Rows swapped in pairs by one turn or mirror: which row each one swaps with:
The rows were stretched afterwards, more along some directions than others.
z_788: -106  -56 -128  -67   -7  182  156  -51 -184  -74  107  274   86 -298  -28   -8  148 -332   19 -327   15
z_627:   62    7 -111  -16  -71  -65   21  159 -100 -142 -435  135  132  -78 -278   81  -20  -28  115  402 -119
z_748:   79  157  191   39  128  -40 -161   49  251   67   98  163 -164  363  231  191  329  138  -56   57 -168
z_780:   58   60  102   97   73  171   92 -192  -27   74  230 -116  -18  243  185 -225   24 -350   40 -471   68
z_287: -206 -146  -85  186  -25  204 -111   94   50  106  201 -233   30   80    3 -140 -111   15 -115  104  109
z_527: -139  -86  -98    2   95 -118 -189   61  157  308  201   83    3    6  162   14  -73   98  -30 -114  321
z_663:    5  -50  -28   32 -281  228  262    9  -79 -220  -41  -30   36 -290  -76 -143  -95 -136   47 -245  -31
z_313:  168  156  106  -46 -235  -37  -50 -210 -127 -166  161  178   -3 -294  -52 -187   75 -198  222 -202  -90
z_555:  252   45  134  108  329 -132 -131   86    8    3  108  156  140   80 -179 -325  307 -161  -90 -200   89
z_611:  121   44 -198  108  -15   69 -102    6  -72 -253 -186   59   66  -78 -163  -43 -193 -183   39  313 -163
z_654:   43  218   -5  150  -41  -58  139 -205   51   82  -53   51  -87 -117  -19   55 -188 -177  282  164 -261
z_594:  292   25   59  -49 -136  -23 -124  -75  -48  -33 -117  245   78 -256 -119 -157   73 -301  190  -56   30
z_879:  -25 -118 -221  181  172  183  101   69   91   10  160 -242  102  225  101 -135 -268   32  -27   79  -82
z_634: -122  -54  -26  109   97   38    6  261  -36  -74 -381  103   69   -7 -173   56  234  -84  -37   49 -157
z_953: -137  -40 -238  395   45  172  -41  -20  162  -97   11 -165  -62  -18  -23   29 -412 -107  -16  239 -245
z_222: -124  -17 -139  -20  139   93  173   95  -57 -256 -109  -40    0  -73 -230  109   21 -143  -62  141 -116
z_342:   57  219  -99  -96  -20  -30   82 -310  -54   82  -46  184   37   38   89    8   67 -390  244   62   41
z_442:   36  107    8  298  -86  117  -98  -23 -116   59  138  100  -99  -64   -1 -341 -174 -315   51 -201   55
z_426:  -35 -186 -144  195  178  -82 -172  186  120 -115  -30   76   79  -76 -110   83    9  185 -235  222  -46
z_430: -145 -215 -369 -164  238    6  191  238  -75   14  -13    9  189 -236 -130  -10   76  -18  -28   -2  -52
z_810:  -85  105  -92   87    9 -233 -193    8  259  363  271  138  -77  -72  201  -19   29  240   33  143   75
z_65:    9   77 -286 -251   31 -170  104 -174 -229 -103  -70  176  -82 -269   21  -21  251 -128  176 -220  119
z_738:   34  182  202  240 -101   57  133 -119  -35  126   12   21  -32  -73   -2 -182  -96 -288  174 -188 -160
z_53:   12 -115  -45  116    6  -51 -268  203   28  147 -492  216   65  -96 -161   -8  167 -161   -8  185  -63
z_418: -120  -78  -72  256  111  201   68   -5  184  103  547 -132   -4 -110   80 -252 -156  -75 -131 -271  -89
z_605:  139 -144 -192 -241   12  137  -39 -110  209   34  480  153   -1  -92    6 -115  118  138  -53   20    8
z_327:   61  106   45  -37   73 -217 -132  -58   37  174 -443  112  -33   19   31  106  211 -139  185  152   15
z_733:  -36  -72  -45   90 -206  270   14   -4   66   92  141 -265  -65  161  169 -157 -369 -115  -38 -131   -7
z_560:  -88 -171 -362 -140  309  -51   74  128  174  220  103  -72   62   94   32  -20  -29  121 -120  204  -86
z_390:  -16  -83  -66  -21  122   -6  -64  115  170  -21  314  151    4 -177  -52  121   41  228   36   43  154
z_504:  -17  -62 -273 -217 -111   12   60  -90 -294 -233  227  177  108 -377 -226 -194   60 -101   26 -130  201
z_161:  -63   -2   13  341   -6   93  -71  138   48  -17 -150 -270  119  350    2 -113 -296 -114  -50  121 -102
z_728:   22  307   68 -112  -73 -236   19 -299 -159   88  -52  178  -87   35  153  -43  237 -257  170 -111  140
z_841:    8   -2 -180   98  109    0 -267   34   92   81  154 -269 -112  160  188 -118 -111   53   29   23  128
z_707:  194   26   31  170  217 -108 -250   19  409    8  -27 -149 -157  381   99   93  -59  291   33  418 -169
z_470:  -39 -182 -133 -117  138  -23   59  199   57 -272   24  -26  117   21 -203  118   87  147 -102  137  -19
z_198:  -38  -67 -127   85  119   64 -107  200  105  164 -174 -142  178  126  -22 -140   94 -147 -101    1 -272
z_213:  267    9  -31 -105   55  -50 -193  -35  162  -12  336  -90   53  147  207 -164   -5  104   90  -79  282
z_467:  -76 -191   21  394  236  104 -180  313  347  -51   90 -233  -37  187  -90  -36  -71  266 -210  242 -188
z_68:   -3  -83  -77  238   40 -124 -309  278  366  114   87    8  -44 -132  -38  -82   57  391 -107  302 -190
z_195: -127   12 -206 -140  -21   46   83 -179   68  184 -328  -22 -113  159   99  136  -22  -47   68  245 -123
z_186:   58  -66 -192  -21  210 -124  -19  172  122   89  124   67  116 -180  -81   88 -143  185  129  217  143
z_150:  174   52   17   23   87  -81   59   22  189   30  356  -73   52    7  140 -121 -131  137   40   94  120
z_149:  -14  107   22  -80   81  -37   36  -14  -75 -192  391  114  -37  -89   53  -15  268   54  -21 -285  186
z_47:  181  -82  -40   68   14    9 -221  280  -11 -214  -18 -221  132  -99 -206 -240 -186  274  -69  376   93
z_444:    3 -101 -242 -321   85   69   82  -23   54  -67  433  294 -154 -262  -47   -7  290   27   38 -203   19
z_640:   86  146   -4  -90  221 -336 -162  226 -101   28 -443  158   97   74 -145   37  324   50   84  271   76
z_680:   99  156  186  160 -227   75  -46   39 -175  112 -134  115   46  -78  -55 -302  -89 -301  -48  -58   31
z_380:  434   26   95 -181   44   -8 -257   17   32 -182  -38  -92   74  105  -43 -217  199  144  143  209  147
z_38:  -80  279  126   34   31 -239  -76 -115  128  289 -286  -11 -239  274  246   99  141  158   34  256  102
z_681:   26 -133  -73  252  105   15 -128  263  353   72  -31 -282   18  232 -111   -8 -342  279  -82  525 -152
z_949:  108   89  -29  138  115 -273 -311  110  283   99   78  -57  -14  -13  128  -18   31  403  101  306   62

Swapped with z_213: z_728
Swapped with z_663: z_287
Swapped with z_53: z_68
Swapped with z_879: z_222
Swapped with z_733: z_504
Swapped with z_470: z_161

